Some points:
[ 0.16 -0.37 -0.6   0.31 -1.32 -0.31  1.86 -1.93 -0.08 -2.54 -0.36 -0.9
 -1.16  0.5   2.25 -1.68  0.23 -0.81 -0.66 -0.14  0.99 -0.75 -1.15  0.08]
[ 1.25 -0.76 -0.47  0.94 -0.31 -1.13 -1.4   0.36  1.01 -0.76 -0.45 -1.2
 -0.57  0.91 -0.15  1.11 -1.22  1.11  0.38 -0.37  0.63  0.69  0.37 -0.5 ]
[ 1.39 -1.21  0.39 -0.06 -0.71 -0.61  1.68  1.02  0.65 -0.36 -0.19 -0.95
  0.41 -0.05  0.78 -0.68  0.09 -0.74 -0.8   0.17 -0.61  0.15  2.56 -1.84]
[ 0.56  0.55 -0.61  1.12 -1.35  0.55 -0.65  1.25 -0.6   0.49 -0.43  2.46
  1.23  0.86  1.32 -0.86 -0.91  0.51 -1.73 -0.97  0.22 -1.33 -0.36  0.22]
[ 0.52  0.12  0.89 -1.89  1.48  1.2  -0.74 -0.24 -0.02 -1.73 -0.59 -1.02
  0.74 -0.65 -0.08 -0.01 -0.39 -0.55  0.81  0.67 -0.88  1.31 -0.47 -0.17]
[ 0.52  0.01  0.73  0.34 -1.07  1.11 -2.19 -0.65 -0.14  0.17 -0.54  0.32
  0.22  0.06 -0.12 -0.13  0.91  0.13  1.39  1.7   2.67  0.87  0.32  0.25]
[-0.33  1.71 -0.92 -0.36  0.66  0.86  1.48  1.98  0.3   1.6   1.3   0.14
  0.87 -0.63  0.52 -0.14  0.28  0.19  0.58 -0.16  1.74 -0.02  2.36 -0.59]
[-1.61 -0.96 -0.21 -0.39 -0.71 -0.13 -0.66 -1.71  0.28  0.5  -0.97  0.11
  0.42 -1.36 -1.56  0.2   0.11 -0.92 -1.35 -1.49  0.77 -1.01  0.87  0.37]
[-0.14 -1.04 -0.01  0.09  2.66 -0.44  0.57  0.3   0.27  0.09 -0.75  1.77
  0.09  1.09 -0.22 -0.31  0.69 -0.42 -0.3   3.18 -0.5  -1.34  0.25  0.81]
[ 0.21  1.57  0.58  0.1   0.88 -0.05  0.25 -0.23 -0.29 -0.26 -2.07 -1.15
  0.51  0.3  -1.38 -0.85  1.46  0.86 -0.34 -0.4  -0.51  0.55 -1.12 -2.86]
[ 0.99 -1.46  2.25 -2.05  0.54 -1.27 -0.19  1.28 -0.13  0.13 -0.63  1.42
 -0.62 -1.07  0.98  1.48 -0.02 -1.61 -1.58 -1.65  0.66  1.62 -0.27  0.44]
[ 0.06  0.23 -1.    0.38 -0.9   1.14  0.23  0.47  0.12  0.47  0.56 -1.63
 -0.05  0.34 -1.62  0.9   1.3  -0.44 -1.63 -0.76  0.52 -0.09  0.92 -0.38]
[-1.08 -1.31  1.65 -0.26 -0.69  1.21  0.2   1.53 -0.59 -2.06 -0.81  0.01
  1.07  0.79  0.69 -0.54  1.68 -0.09  0.87  0.36  0.35 -1.34  0.4  -0.46]
[ 1.93  1.45 -1.05 -0.89 -1.13  0.12  0.55  0.2   0.2   0.08 -0.3  -0.42
 -1.1  -0.97 -0.19  0.12  0.81  0.12  1.24  1.43 -1.21  0.66  1.03  2.92]
[-0.65  0.42  0.17 -1.09 -0.43  1.09  0.28  0.19 -0.19  1.3  -0.25 -0.67
 -1.93  0.22  0.45 -0.42 -0.05 -0.47 -0.11 -1.53 -0.68  0.71 -0.14  0.16]
[ 0.16  1.85  1.94  0.27  1.66 -2.4   0.01 -0.8   0.45 -0.32  1.47 -1.47
 -2.25 -0.15  0.15  0.24  0.23 -0.6   0.17 -0.65  0.47 -1.57 -0.66  0.19]
[-0.35  0.24  1.03  0.58  0.49  1.56  0.38  0.16 -1.35 -1.81 -0.24  0.3
 -1.23 -0.4  -1.24  0.33 -0.72  1.44  0.32 -2.17 -2.1  -0.74 -0.24  0.74]
[ 1.54 -0.22 -0.35 -0.96  0.56 -1.22 -1.69 -0.38  0.08  1.32 -0.01 -0.2
 -0.12  0.52  1.72 -0.89 -0.8   0.96  0.22 -0.81  0.03 -2.39  0.31 -0.87]
[ 0.33  0.95  1.15  0.3   0.04  1.18 -1.35  0.53  0.39  0.42 -0.42 -0.4
  0.3   0.57  0.26  0.98 -0.27 -0.33 -0.85  0.82  0.59 -1.52  2.09  0.37]
[-0.42 -0.62 -0.69  0.11  0.94  0.6  -0.55 -1.07  3.31  0.57 -1.09  0.53
  0.05 -1.89 -0.4  -3.04 -0.48 -0.05 -0.4  -0.55 -1.6  -0.06  0.64  0.72]
[ 1.5  -0.42  0.65  0.33 -1.2   1.18  1.5  -0.42 -0.48 -0.15  1.28  0.03
  0.1  -1.92 -0.58  2.18 -0.19 -0.61 -0.09  0.82 -1.39 -1.99 -1.33  0.86]
[-0.92 -0.71 -0.32  1.66 -0.26 -2.29  1.28  1.61 -1.02  1.07 -1.38  0.52
 -0.09 -1.52 -0.1   0.61  0.32  0.28  0.15  0.69 -1.09  0.29 -0.26 -0.51]
[-0.55 -0.57  0.83  1.63  1.35  0.53  1.44 -1.44  0.5   1.61 -0.84 -0.07
  0.56  3.1  -0.65  0.21 -0.57 -1.16  0.32  0.35  0.07  0.17  0.48 -0.72]
[-0.32 -0.63  0.39  0.62  1.6   1.04  0.7  -0.54  0.46 -0.67 -0.42  0.74
 -1.66 -1.58 -0.06  1.1  -1.43  0.18  0.45  0.12  2.82  0.57 -0.73  0.14]
[ 1.08  2.5  -2.07 -0.39  0.95  0.3  -0.44 -2.01 -1.14 -0.87 -0.71  2.33
  0.56 -0.33  1.28  2.37  0.43  0.24 -0.02  0.24 -1.14 -0.25  0.8  -0.88]
[-1.22  0.51 -0.8   0.48 -2.44 -0.27 -0.63  1.11  1.48 -0.01 -0.57  0.47
 -1.01 -0.36  0.36  0.52 -0.2  -0.03  1.66  0.95 -0.7  -0.64 -0.3  -1.41]
[-0.18  0.71 -0.92 -0.07  2.11  0.81  1.    1.95 -1.1  -0.07  0.51 -0.82
 -0.55 -0.03  1.32 -1.6  -0.14  1.17  0.25 -0.28  1.15  0.92 -0.38  1.15]
[ 0.49 -0.51  0.05  1.73 -1.37 -0.48 -1.07  0.03 -0.1   0.36 -0.17  0.73
  1.32 -1.49 -0.21 -0.43 -0.01  0.57  1.39 -0.37  0.69 -0.15 -0.48 -1.4 ]
[ 2.4  -1.52 -1.04  0.02  0.09 -0.06 -0.39 -0.07  0.22  0.32  1.4  -0.06
  0.01  0.9  -2.03 -1.16  1.65 -0.31  0.24  0.32  0.94 -0.27 -0.83 -0.12]
[ 0.13  1.31  2.96 -0.01 -1.61  0.58  0.06 -1.34 -0.21 -0.41  1.58  0.94
 -0.84  0.3   1.05 -0.59 -0.72  0.66 -1.57  0.73 -0.92  2.62  0.71  0.  ]
[-0.71 -0.19  0.04 -0.08 -1.27  0.39  0.93 -0.66 -1.11  2.07 -0.37  1.25
 -1.57 -0.28 -1.12 -0.68  0.75  1.14 -0.77  1.74  0.97  0.49 -0.68 -0.63]
[ 0.58 -0.01 -1.41  0.34  0.12  0.45  0.    0.2   0.79  0.86 -0.94 -0.8
  0.25  0.42  2.    1.28  0.37 -0.46 -0.33  0.85 -0.48  1.66 -3.22  0.36]
[-1.67  0.82  0.7  -0.9  -0.84 -2.19 -1.03 -0.14 -1.24 -0.11  0.34 -0.71
  1.09 -0.83 -0.95 -1.48 -0.96 -0.04 -0.5   1.87  0.22 -0.8  -0.78 -0.09]
[-2.08 -0.43 -1.18  0.79 -0.86 -1.03 -1.15 -0.54 -0.62  0.11  0.06  0.36
  0.23  1.2   1.14  0.61  1.66 -0.27  0.65 -0.45 -0.51  0.7   1.17  2.19]
[ 0.22  0.19  0.85 -0.77 -0.77 -1.16  1.96  0.15  1.94 -0.37 -0.65  0.18
  1.91  1.72 -1.18  1.04 -1.28  2.96  0.69 -0.09  0.9   0.13  0.3   1.45]
[ 0.2  -1.98 -0.35  0.7   0.62 -0.33 -1.55  0.77 -1.02 -0.3   1.12  0.51
 -1.84  1.25 -1.47 -0.9  -0.3   1.66 -0.43  0.32 -1.17  0.36  0.55 -0.28]
Along one direction, these points spread out more than along any other. Take the direction at right angles to it along which they spread out most. Go by this last direction. How many in every 100 of the points above lie lower along it than each point below? Answers are rounded to whole numbers. More than half of the points above lie lower than the first one.
[-1.04 -0.81  0.44  0.41  0.46  0.73 -1.25  0.56  0.5   0.73  1.48 -1.42
  1.86 -0.14  0.14  0.71  0.07  0.14 -1.16  1.15 -0.99 -0.17 -0.75 -0.77] 47
[ 0.37 -0.09  0.16  0.73  1.07 -1.12  0.07 -0.66 -0.91 -0.03 -0.16 -0.87
  2.06 -0.77 -0.18 -0.4   2.11  1.32 -1.19 -1.21  0.51  0.59  0.38  1.03] 53
[ 0.51  1.32  0.66  0.97  0.25  0.96 -0.01  0.8  -0.14  0.35 -0.01 -1.02
  0.64  0.45 -0.45 -0.6  -1.98 -1.59 -0.23 -0.64  0.19  0.02 -1.78  1.88] 47
[-0.95 -0.01 -0.32 -3.   -0.66 -0.71  0.03  0.26  0.77  0.91 -0.49 -0.12
 -0.18  1.59 -0.56  0.01  0.79  0.17 -0.13 -0.41 -0.25 -0.89 -0.91 -0.19] 50
[-0.06 -0.87  0.3  -1.19 -0.07  0.57 -0.02 -0.74 -2.23  0.64 -0.82 -0.68
 -0.75 -0.36  0.1   0.18 -0.89 -1.15  2.45 -1.59 -0.43 -0.46  0.04 -0.19] 47
[-2.17  0.02 -0.84 -0.11  0.55  0.42 -0.5   0.82  2.41 -1.34  1.46 -0.06
 -0.84 -0.16  0.33  0.87  0.95  0.63 -1.02 -0.74  0.6  -0.45 -0.13 -0.51] 50
[-0.41 -1.53 -0.15 -0.41  0.93  0.37  0.8  -1.7  -0.46  0.85  1.98 -1.48
  0.71 -0.45  2.09  0.46 -1.04  1.22  1.06 -0.33 -0.49  0.57  0.3   0.08] 42
[ 0.54  1.48  0.96  0.97  0.22 -0.37  0.36  0.15  0.83 -0.11  2.58  2.76
  0.7   0.21 -0.22  0.25  1.04 -1.73  2.65 -0.97 -0.68  1.23 -0.24 -0.13] 19
[-0.72  0.39 -1.75  1.21 -0.01 -1.4  -0.91  0.37 -0.34 -1.17 -0.85 -1.07
 -0.53  0.13 -1.05 -0.1  -1.36 -1.66 -0.73 -0.01  0.07  0.74  1.24 -0.23] 50
[-0.07 -0.14 -2.72 -2.27 -0.27  0.01  0.76 -0.76 -1.45 -1.59  1.36  1.29
  0.99 -0.01 -1.15 -0.25 -2.02 -1.63 -0.02  0.22 -0.43  0.6  -0.87 -0.71] 25
